The rows below come in pairs that one turn or mirror swaps. Which row does each named row swap with?
The rows were stretched afterwards, more along some directions than others.
mepel: [  7.7  20.8 -10.9   8.5  -8.4   4.2  25.9   5.3 -26.2  31.5  15.0  -7.5
 -11.2 -22.7  30.0 -11.3   0.6  -3.7  -7.5 -10.4 -21.3  -1.7  26.7   7.4
  -5.3 -40.2  -7.0  18.1]
karid: [  8.1  16.0 -18.5   7.6 -11.0   4.8  25.5   2.7 -22.0  28.3  14.4 -13.4
  -7.8 -24.6  33.1 -15.2   5.1  -3.6 -11.4 -11.6 -13.2  -6.7  30.4   9.4
  -2.5 -37.6  -9.1  10.9]
Satob: [ 11.2   3.6  -5.2  -0.6   5.4  23.3   8.3   8.0  35.0  -8.4  -5.9 -15.4
  -3.5   4.6   4.2 -21.1  12.1 -23.8  -8.4 -22.0 -13.3  25.7  -4.9  -5.0
   1.4  23.8   9.0   1.8]
pusam: [ -1.1 -10.3 -28.7  -1.3 -27.7   3.0   3.3  -4.6  -4.2  25.7   0.8  39.0
 -13.2  -2.9  18.7  13.4  16.5  20.3  -6.2 -10.4   8.3 -43.8  -5.4   4.8
 -19.3 -11.5  -5.6  20.2]
nam: [ 12.8  -6.2   7.8  -7.4  14.0  18.1   5.4  -4.1  26.1  -8.1  -9.1 -17.8
  -7.0   4.5  -2.4 -11.4   4.4 -16.5   0.6 -16.5  -6.9  26.2  10.0  -2.5
   7.1  25.4   0.8   7.1]
Bakoz: [  8.3 -11.6 -18.6  -4.7  -8.2   9.5   3.6   9.2   8.0  28.8   0.8  33.2
 -22.5   0.9  17.3  21.2  15.3  14.8  -4.9 -17.4   3.2 -39.8  -4.8   5.2
 -25.0  -9.7   6.5  14.9]
Ruduk: [-23.6 -21.7 -32.2  24.2 -12.6  -4.2 -15.8  11.8  19.0  23.1  14.0  29.2
  17.2  -6.3  11.0   4.8  13.2  18.3   1.7   4.5 -33.5 -25.7 -34.6   6.3
   3.8   1.3   3.5 -11.6]
Tibo: [ 15.3   0.9  -8.4  -4.5   8.6  12.8  12.6   9.5  39.4  -9.1 -10.6 -26.7
 -14.4  12.6   8.8 -17.0   7.9 -28.6 -12.7 -20.3 -10.5  14.1   6.0   2.9
  -1.4  19.4  -1.7 -10.6]
Vis: [  1.8  -8.5 -21.8 -12.5 -32.1  -1.4  11.0   2.3   1.5  24.4   2.5  32.3
  -5.8  -4.5  18.0  13.5  21.8  22.5 -11.9 -12.3   1.2 -27.2  -3.7   3.4
 -13.6  -2.1   8.4  30.1]
botu: [  7.9  24.7 -11.8   1.6 -21.0   2.4  32.6  -0.4 -12.3  21.0  11.5 -10.4
  -0.8 -21.0  24.9 -13.6  15.1  -3.0 -11.6 -17.3  -6.6   2.3  27.5   5.4
  -3.4 -32.3  -8.2  19.5]
zut: [  7.4  24.9  -6.6  -0.1 -18.4   2.7  25.7   5.7 -20.1  21.6  22.4  -9.5
  -5.2 -21.2  24.0  -3.9  -1.2  -2.3  -6.3 -10.2  -5.2   0.4  33.9   5.9
  -4.3 -40.2  -4.4  19.7]
poki: [ 21.3 -10.8  -7.7  -7.9   6.1  11.6   7.2  -3.6  28.3 -10.8 -17.6 -23.6
 -10.7   2.7   2.8 -19.4   8.5 -19.4  -4.1 -20.9 -12.7  22.0  -4.1   2.1
  12.4  20.6  -2.5   0.4]
Zurul: [-18.4 -20.8 -33.2  22.4 -11.1  -2.3 -16.5   5.6  37.0  26.3  10.6  19.9
   8.2   4.7  10.3  10.3  19.0  12.1   8.3   2.6 -20.2 -34.4 -37.4   8.1
  -2.4  -9.0  -5.9 -14.4]
vun: [  8.7  20.7 -12.4  -8.8 -12.5   7.2  27.9  15.1  -7.6  30.5  14.0 -10.8
 -10.8 -20.2  31.5 -12.9   4.7 -12.3  -4.1 -13.5 -13.9   6.9  27.1   7.2
  -0.5 -42.4  -6.0  25.5]
rok: [ 17.3   7.2   1.8 -10.2   6.7  15.4   4.6   2.1  31.4  -5.8 -14.9 -18.4
  -4.5  12.2  -0.5 -15.8  10.5 -26.6 -10.1 -17.4  -0.8  18.7   3.0  -1.4
  -4.7  26.2  -2.8   0.3]
fas: [ 10.1  15.9 -20.3   0.1 -17.6   4.7  27.6   8.7 -14.5  31.3  12.4  -7.2
  -8.3 -25.2  32.9 -14.3  13.8  -4.6 -13.7 -14.0 -18.3   3.0  27.2   8.4
  -3.2 -32.6  -2.5  23.7]
rudir: [ 22.7   3.0   0.1  -7.0   7.2  14.3   1.3   5.5  32.7   1.0  -8.1 -21.9
 -12.3  11.2   4.2 -20.1  -7.2 -27.8  -4.3 -25.0  -9.0  17.9  -7.0  -0.6
   5.8   4.2  -3.1   0.9]
Gudor: [ 20.9  -3.7  -5.4  -4.9  14.1  25.0  12.8   2.2  39.7  -2.3 -17.3 -22.9
 -15.6   9.6   6.5 -22.3   2.7 -32.1  -6.3 -23.7  -0.3  13.3   6.3  -1.4
  -8.4   9.9  -0.9  -6.3]
sig: [-28.2 -17.7 -35.3  19.7 -22.0  -9.3 -13.9  -2.1  32.6  21.4   9.7  22.0
  14.6   7.3  13.3  -0.4  21.2  18.5  -0.2  -5.0 -17.5 -40.3 -40.8   6.5
  -8.2 -13.1 -12.2 -17.6]
Nop: [ -0.1 -12.0 -36.0 -10.8 -39.9  -4.1   8.0   3.0   7.5  30.2  -6.4  33.3
 -10.7  -2.8  19.1   7.9  19.8  12.7 -10.2 -17.7   1.9 -34.2  -3.9  13.6
 -15.0 -14.5   1.0  34.6]
faba: [  4.4 -12.9 -30.8  -4.9 -34.4   2.9   6.5   2.7   0.5  26.7 -15.9  42.5
 -16.7  -4.6  10.1  16.1  19.0   8.9  -0.8 -10.8   3.1 -27.4  -8.4   6.3
 -15.0   0.3  -1.1  34.3]
regup: [ 16.6  -6.3  -0.7  -3.5   4.4  17.3   5.3  -0.8  33.0 -10.6 -16.8 -21.8
 -17.0  11.8  -2.1 -12.4   8.3 -24.9  -6.5 -20.8  -8.4  19.0  -3.2  -7.0
   4.6  25.6  -0.3  -3.1]
renin: [-25.6 -25.9 -39.6  26.0 -23.2 -10.5 -10.7  -1.7  31.4  29.6   8.7  25.4
  17.2  -5.1   9.9   5.2  26.8  17.3  -1.1  -2.1 -24.0 -36.0 -44.2  10.5
  -6.2 -14.6  -6.6 -13.7]
lepo: [-23.7 -13.2 -37.0  25.5 -18.0  -6.6  -8.5  11.8  27.1  29.0  12.7  19.4
   6.6  -1.1  16.4   5.3  22.0  11.3   1.2   7.6 -38.8 -34.7 -25.2  -0.5
  -9.4   1.3   0.1 -12.9]
fozus: [-16.6 -29.8 -36.9  16.7 -17.3  -3.6 -16.4  -9.7  30.3  29.5   9.0  21.6
   7.5   0.5  14.0   5.6  19.7  18.0   1.8   1.0 -27.9 -43.8 -40.1   5.7
  -3.8  -3.3  -9.3 -17.6]
bedo: [-25.1 -22.1 -33.7  32.0  -7.8  -6.6  -7.9  10.4  22.9  32.3  11.4  13.7
   1.5  -3.9  18.8   6.4  19.0  14.2  -0.6   2.6 -39.3 -39.7 -27.8   6.7
  -0.8  -7.4  -0.4 -12.4]
seseb: [  1.0 -17.5 -32.8  -9.0 -26.1   0.1   6.2   6.6   6.3  29.5  -8.7  39.5
  -4.2  -0.9  13.2   9.1  17.7  12.4  -9.2 -17.6   3.0 -35.8  -5.6  10.2
 -15.4  -2.3   6.8  29.3]
pemom: [-23.2 -19.0 -41.5  31.5 -27.2  -5.9  -9.2   8.3  29.6  30.4  13.3  23.0
   5.5  -7.1  18.8  -3.0  19.6  11.4   2.3   1.9 -37.7 -33.4 -30.2   9.3
  -3.1  -2.9  -4.4 -12.5]
vigu: [-25.1 -20.6 -29.4  26.8 -15.7  -9.1 -13.1   1.7  21.1  31.4  11.8  25.2
   7.9  -6.1   9.3   1.2  11.7  15.4  12.8   6.2 -30.0 -35.6 -24.6   4.3
  -3.3  -9.1  -4.6 -14.2]
fure: [ 14.3  -0.6  -2.6  -6.7  -5.2   9.7  15.3  -0.1  30.7  -5.4  -4.4 -19.7
  10.2  11.3   9.5 -29.6   5.4 -22.4 -17.9 -27.1  -1.2  16.6  -5.5  -0.7
   0.5   8.0  -7.2  -0.3]
siv: [  3.4  22.4 -16.5   1.2 -23.8   1.0  31.0   5.1 -25.1  26.8  21.7  -5.4
   0.1 -23.0  32.1 -13.6   5.4  -3.2 -14.6  -8.2 -13.5   1.1  33.0   9.2
  -3.7 -33.2  -8.7  23.6]
vimu: [-23.6 -18.0 -35.1  22.4 -19.4  -3.8 -16.2   4.2  26.8  29.8  12.5  26.7
  11.1   6.7  13.7   3.9  21.9  16.6  -5.1  -0.1 -34.9 -39.8 -40.9   6.4
  -7.6  -1.4  -2.9 -15.4]
bap: [ 12.8  11.1 -15.1  -1.1 -19.2   5.8  23.6   0.1 -21.9  29.0  15.7  -6.5
  -6.7 -27.5  28.8 -10.7  -1.4  -1.5  -5.3  -8.9 -10.5   1.1  25.6   8.5
   1.7 -41.4 -14.3  22.3]
dob: [ 20.1  -7.4  -4.6  -1.5  12.5  16.9   1.8  -3.5  25.5 -11.7 -15.2 -14.7
  -7.9  10.8   2.2 -19.8   1.6 -22.0  -8.9 -26.5   0.9  14.2 -11.0   1.6
  -2.6  18.7  -5.7  -6.0]
Vuvo: [  4.9 -15.1 -31.1 -10.7 -36.6  -0.9  10.0   5.6   2.8  22.4  -1.1  39.6
 -10.2  -6.8  13.6   9.1  14.4  18.2  -9.7 -20.5   8.1 -29.8  -2.8  10.8
 -15.8  -9.2  -0.2  24.8]
dola: [ 10.6  19.4 -11.3   0.0 -14.6   0.9  26.0   4.2 -18.5  25.0  21.0  -9.4
  -7.3 -21.3  29.8  -6.6   1.7   4.5 -12.5 -14.8  -9.7  -0.6  32.9  11.9
  -8.5 -38.5  -7.4  17.2]
bukor: [  0.4 -14.3 -28.9  -8.2 -28.7   1.5   6.9   2.3   7.1  29.6  -4.8  34.0
  -5.4   1.7  12.1  14.6  23.0  17.1  -9.3 -12.7   8.8 -40.5  -6.9   7.5
 -24.4  -8.2   2.2  24.9]
tosag: [ 12.2  26.6 -11.8   0.4 -14.1   3.8  26.7  10.5 -15.4  34.0  22.5  -7.4
  -5.5 -19.0  29.3  -8.9  -3.0 -11.0  -8.3  -8.3 -18.3   3.3  28.4  11.4
  -5.4 -37.5  -9.3  20.8]
Zemak: [-18.9 -28.0 -35.5  15.5 -17.6  -7.3 -10.8   2.6  29.8  24.5  13.4  18.4
   8.4   2.4  19.1   1.5  14.1  19.5  -1.4   1.2 -33.6 -42.3 -30.8   4.1
   3.8  -5.3  -1.8 -17.1]
muke: [ 11.2  27.0 -11.7   1.7 -12.5  -0.2  24.9  14.9 -11.1  29.1  15.2  -5.7
  -9.6 -18.5  24.8  -7.5  -4.1 -15.9  -5.1 -16.9  -4.8   3.4  21.2  14.1
 -14.1 -44.7 -11.3  14.7]
Lanov: [ 10.7  -5.3  -9.3  -9.1  -0.2  12.3   3.1  -4.0  34.8  -9.2 -18.2 -21.2
  -0.3  13.1   6.3 -22.4  12.0 -21.3 -10.9 -24.6   0.1  11.1  -6.4  -1.9
   0.6  13.4  -4.9   2.7]
ger: [  0.9 -23.2 -34.0   0.1 -37.5   0.5  10.8   1.5   2.5  18.9  -9.4  34.0
 -19.6  -7.9  15.4  10.7  18.3  15.0 -10.1 -18.5   0.1 -38.6   5.2  10.7
 -15.7  -3.9   1.7  26.8]
Lolaz: [  7.9  25.7 -16.9   5.4 -16.2  -0.7  27.7   8.4 -30.2  25.0  13.5  -4.1
 -10.2 -22.1  25.7  -6.3  -0.1   0.3  -9.4  -5.9 -13.0  -2.2  31.3   4.1
  -9.2 -31.7  -7.3  19.3]
bemid: [ -0.7 -14.8 -27.0 -12.3 -31.6   1.3  14.5  -1.6   9.9  28.0  -2.4  31.7
 -11.2  -4.3  20.9  11.3  26.3  16.8 -10.0 -12.6  -3.5 -31.3   4.2  -0.1
 -12.7   0.8   7.2  37.9]
Kabe: [ 14.6   3.7  -5.0  -1.9   1.4  17.2   2.3   3.7  28.1  -7.0 -15.7 -17.6
  -6.7  12.2   0.1 -17.8   2.8 -28.4  -8.8 -19.4  -1.5  18.5  -4.2   1.4
   0.9  15.6  -7.2  -3.0]
Vonap: [  6.9 -16.4 -24.0  -7.4 -24.5   3.5  11.1   1.9   6.2  23.7  -2.7  32.3
 -22.2  -5.0  24.9  11.9  15.9  18.3  -4.7 -18.9   0.8 -44.1  -0.8   3.7
 -20.6 -10.8   0.6  21.7]
Nenuv: [ 14.3  -3.1  -2.5  -1.1   7.7  13.4  14.0  -7.4  31.1 -12.0 -11.6 -24.4
 -12.9   8.6   7.9 -27.5  14.6 -22.6 -12.7 -28.5  -9.1  12.1   2.3  -7.0
   0.4  17.6  -2.8 -15.2]
Vor: [-24.2 -18.6 -34.8  20.6 -16.9  -1.8 -19.5   7.8  28.7  31.2  20.0  24.3
  12.7   0.3  14.0   2.5  18.5  21.6  -0.6   2.0 -32.5 -47.3 -35.7   8.6
  -6.3 -14.3  -5.5 -16.3]
dugi: [  8.3 -16.5 -31.8  -8.1 -31.9  -1.1   3.5   6.0  11.0  23.5  -3.2  36.9
 -12.4  -1.7  11.2  10.3  19.1  13.5 -11.6 -18.0   3.6 -37.8 -11.5  14.8
 -15.9  -6.5   3.1  21.4]
Zazib: [-26.3 -25.3 -29.0  21.7 -15.8  -2.1 -11.9   3.1  15.7  24.8  16.0  23.6
   6.7 -13.1   9.0   3.7  19.6  20.3  10.4   2.8 -39.4 -21.2 -24.8   2.4
   9.4   3.1  -2.2  -9.2]
ridil: [-27.3 -15.7 -29.3  29.5  -6.8   2.7 -19.3   3.7  24.7  23.1  13.4  21.8
  16.5  -0.8   8.3   9.6  24.1  13.1  -0.4   3.9 -24.9 -30.2 -31.3   4.5
  -8.0   5.3   4.3 -14.4]
Laz: [ 12.3  24.0 -10.4  -0.9 -18.2   1.6  32.9   9.7 -10.8  23.3  19.7 -10.7
 -13.3 -21.4  30.2 -12.0   4.8  -8.2 -12.5 -14.2 -14.6   7.3  29.8   8.7
  -0.9 -33.4  -4.8  23.4]
Zev: [  7.9  22.8 -11.4   1.5 -18.6   3.7  29.4   5.7 -15.4  25.0  12.5 -14.6
  -8.2 -19.6  23.9  -9.9   7.8  -5.8 -10.0 -12.8  -7.2  -0.1  32.0   5.4
 -11.1 -35.2  -7.3  18.0]
kivi: [  9.6  28.4 -10.6   7.2 -12.1   3.3  21.3   3.7 -21.6  29.2  18.5  -8.8
  -6.1 -20.7  27.3 -12.7   0.2  -0.2  -6.7  -6.6  -9.0  -5.7  27.8   7.6
 -10.6 -39.8 -10.2  12.0]
Defiz: [  2.3 -19.2 -27.9  -6.4 -36.2   1.5   1.7  -3.5   1.5  22.3  -7.8  42.1
 -15.4  -2.7  15.3   9.9  14.9  22.6 -12.0 -18.1   7.2 -40.7 -13.4   6.0
 -16.8  -5.1  -7.1  24.4]
fevu: [-14.2 -23.9 -31.2  22.0 -20.3   1.6 -17.0   2.7  28.5  22.1   8.9  21.9
  -5.6   5.4  18.3  14.3  17.1  14.7   0.5  -3.4 -24.0 -41.7 -33.5   1.4
 -14.8   1.5  -8.9 -18.0]
fisu: [-28.3 -18.5 -31.3  23.6 -17.0  -4.8 -14.6  -2.6  23.2  31.9  12.7  18.6
  20.8   4.2   9.6   0.2  21.1  13.8   3.1   4.7 -28.6 -33.8 -35.1   1.8
   1.2  -5.9  -4.6 -13.3]
zadu: [-29.5 -24.3 -27.2  20.8 -19.0  -5.9  -8.9  -0.6  16.7  21.9  17.0  22.2
  11.5  -3.4  15.1   4.2  17.3  21.3   2.5   3.7 -31.1 -29.7 -24.3   2.8
  -4.4  -5.6  -6.8 -12.8]
Pabek: [  6.2 -17.5 -20.2  -9.0 -33.3  -0.4  10.2  -2.1   4.2  29.5   0.3  39.9
 -13.7  -7.8  14.7  11.8  12.1  16.4  -7.0 -13.7   2.3 -31.0  -1.0   4.8
 -19.1 -10.6  -0.5  30.6]
fanet: [-21.5 -10.1 -18.9  23.4  -9.7 -10.9 -16.0  -0.7  24.4  26.6  10.0  18.1
   2.4   9.8  12.5  11.8  17.1  12.7   7.4   4.3 -23.2 -40.0 -33.8  -1.5
 -15.0  -8.6  -8.6 -17.0]
ravu: [ 14.4   4.5  -6.9  -5.1   1.0  17.1  12.3  -7.6  26.7  -6.4 -27.0 -15.7
 -12.6  12.3   2.2 -18.3  12.6 -30.9   1.2 -23.0  -1.1  17.1  -3.3 -10.9
  -2.4  25.4  -5.5   7.1]
pove: [  4.2 -10.1 -26.6  -1.9 -26.6   4.8   4.8  -0.5  -1.6  26.3  -2.7  40.9
 -11.9  -5.4  11.6  15.3  14.8  15.5  -4.1 -12.7   9.4 -37.2  -0.9   3.8
 -25.7 -15.8  -1.8  27.5]
Suvur: [ 12.1  25.5  -5.6  -0.3 -14.7  -3.0  34.2   5.9 -17.1  24.0  14.6 -11.4
  -4.5 -23.7  30.2  -8.2   5.1  -4.7  -5.8 -11.2  -8.4   5.7  29.6   5.1
  -4.8 -33.9  -8.2  23.6]
Filik: [ 11.5  -0.3 -12.5   1.9  -8.5  15.1   7.2  -7.8  29.7 -11.6 -14.0 -24.5
  -7.7  16.3   2.4 -16.9  13.9 -27.5  -8.0 -23.0  -2.6   9.7   4.5  -0.4
  -4.4  14.1  -9.9  -6.4]
Vegu: [ 14.5   3.2  -0.6  -5.0   2.3  15.7   5.5  -1.1  29.5  -9.4 -10.7 -17.4
  -8.7   3.9   7.1 -15.7   6.0 -22.2  -3.4 -21.8 -16.2  27.9   0.2  -2.6
   4.0  19.8   3.0   3.5]
Vavi: [  3.0 -10.5 -23.8  -7.7 -35.2   3.3   6.3   4.0   0.0  22.1   0.7  38.5
 -19.4  -4.9  17.5  17.4  11.7  18.0  -6.5 -12.6   6.2 -28.7  -3.3   5.9
 -20.1  -8.6  -2.3  33.3]
senaz: [  9.1  26.1 -10.5   3.0 -11.4   1.9  27.7   7.0 -28.8  30.6  13.8  -4.4
  -4.3 -23.1  28.1  -8.1   2.1  -3.2  -0.5  -7.7 -14.6  14.0  22.1   2.9
  -6.4 -31.0  -6.4  26.5]
risar: [-22.2 -25.0 -32.0  23.5 -15.0  -5.7 -13.5   9.6  22.6  23.7   7.6  22.4
   8.7   7.4  10.8   0.8  22.4  16.8  -5.6  -3.4 -24.3 -29.2 -41.4   2.6
  -5.5   3.4  -2.7 -17.4]
sepo: [  9.3  25.3 -12.9   6.5 -16.6   2.1  26.8   6.0 -23.4  24.0  12.4 -10.7
 -15.4 -27.0  28.3  -5.8   3.7   0.6  -4.7 -11.5 -22.1   7.2  29.5   1.7
  -4.2 -29.9  -5.9  22.2]
Luz: [ 14.8   2.8   2.7  -9.0  -4.8   3.2   8.8  -5.5  29.9  -9.1 -10.0 -22.3
  -5.8   6.7   4.5 -16.0   1.0 -21.8  -3.1 -20.2  -3.5  25.3  -3.0  -5.1
   8.1   8.5  -7.2   0.9]
Pavek: [ -4.1  -7.5 -22.3  -3.3 -27.4  -1.9   9.0  -6.4  -1.8  23.8  -4.4  36.1
  -9.6  -2.7  14.0  20.9  24.6  22.6  -9.0  -4.8   3.3 -41.8   4.3   0.1
 -25.7  -3.7  -2.9  26.3]
pizez: [-21.2 -23.5 -42.0  24.6 -25.3  -9.2 -16.9  -4.6  20.4  29.4   3.5  27.2
  12.0   1.7  11.4   1.9  24.5  19.7  -4.6   2.7 -32.8 -47.7 -37.6   1.4
   0.2   8.7  -5.6 -15.3]
gef: [  4.7  21.1  -9.1   3.3 -12.1   3.7  26.3   3.4 -25.9  24.7  18.5  -9.4
 -10.4 -27.0  26.6  -5.2   0.9  -2.6  -2.0  -8.1 -11.0   4.4  32.5  -1.9
   0.1 -37.9  -9.1  22.8]
redi: [ 15.2  -3.6 -13.9  -6.5  -5.0  12.0  14.0   2.6  34.0 -10.3 -17.8 -27.6
  -7.4  11.8  10.8 -27.4  14.2 -26.5 -10.7 -18.3 -10.6   6.8  -0.5  -1.7
   9.4  17.4  -6.6  -4.1]
vabaz: [  7.9 -12.1 -25.0  -6.9 -31.9  -0.1   9.4   2.2  10.9  24.2  -4.0  40.8
 -15.5  -2.7  11.3  14.5  15.9  14.2  -4.2 -17.9   6.5 -29.5 -10.2   5.2
 -21.1  -7.6   2.1  30.8]
loti: [ 12.0  -6.1  -1.2 -10.7  -3.8  13.6  11.2   2.1  29.6 -12.4 -12.4 -18.5
  -6.6   5.5   3.4 -13.3   5.7 -22.7  -3.0 -16.7  -4.1  31.1   4.4   0.6
   5.9  19.1  -5.6   8.6]
foz: [  2.5 -15.8 -36.9  -4.6 -32.9   2.2  10.3   0.4  10.9  24.6  -8.3  33.9
 -11.4  -0.7  23.3   6.3  22.1  23.3 -18.2 -15.7   1.2 -48.7  -6.2  10.6
 -24.4  -3.9  -2.0  22.0]
dobom: [ 16.3  -4.5   0.8  -4.8   0.9  10.3  11.6   2.5  38.6  -0.7  -6.2 -21.0
  -5.0   2.6   1.9 -25.7  -7.6 -26.2  -6.1 -19.3  -0.7  17.4   1.4   2.5
   5.3   1.2  -6.7  -1.3]

siv is swapped with Vavi
sig is swapped with Tibo
Ruduk is swapped with Vegu
loti is swapped with zadu
Satob is swapped with ridil
Zev is swapped with bukor
Pavek is swapped with vun
seseb is swapped with sepo
Bakoz is swapped with botu
dugi is swapped with kivi
vimu is swapped with Kabe
Filik is swapped with risar
Vonap is swapped with Suvur
dola is swapped with Vuvo
bap is swapped with Pabek
rudir is swapped with pizez
fevu is swapped with fure
muke is swapped with foz
senaz is swapped with ger
gef is swapped with bemid
lepo is swapped with Lanov
regup is swapped with fisu
pove is swapped with fas

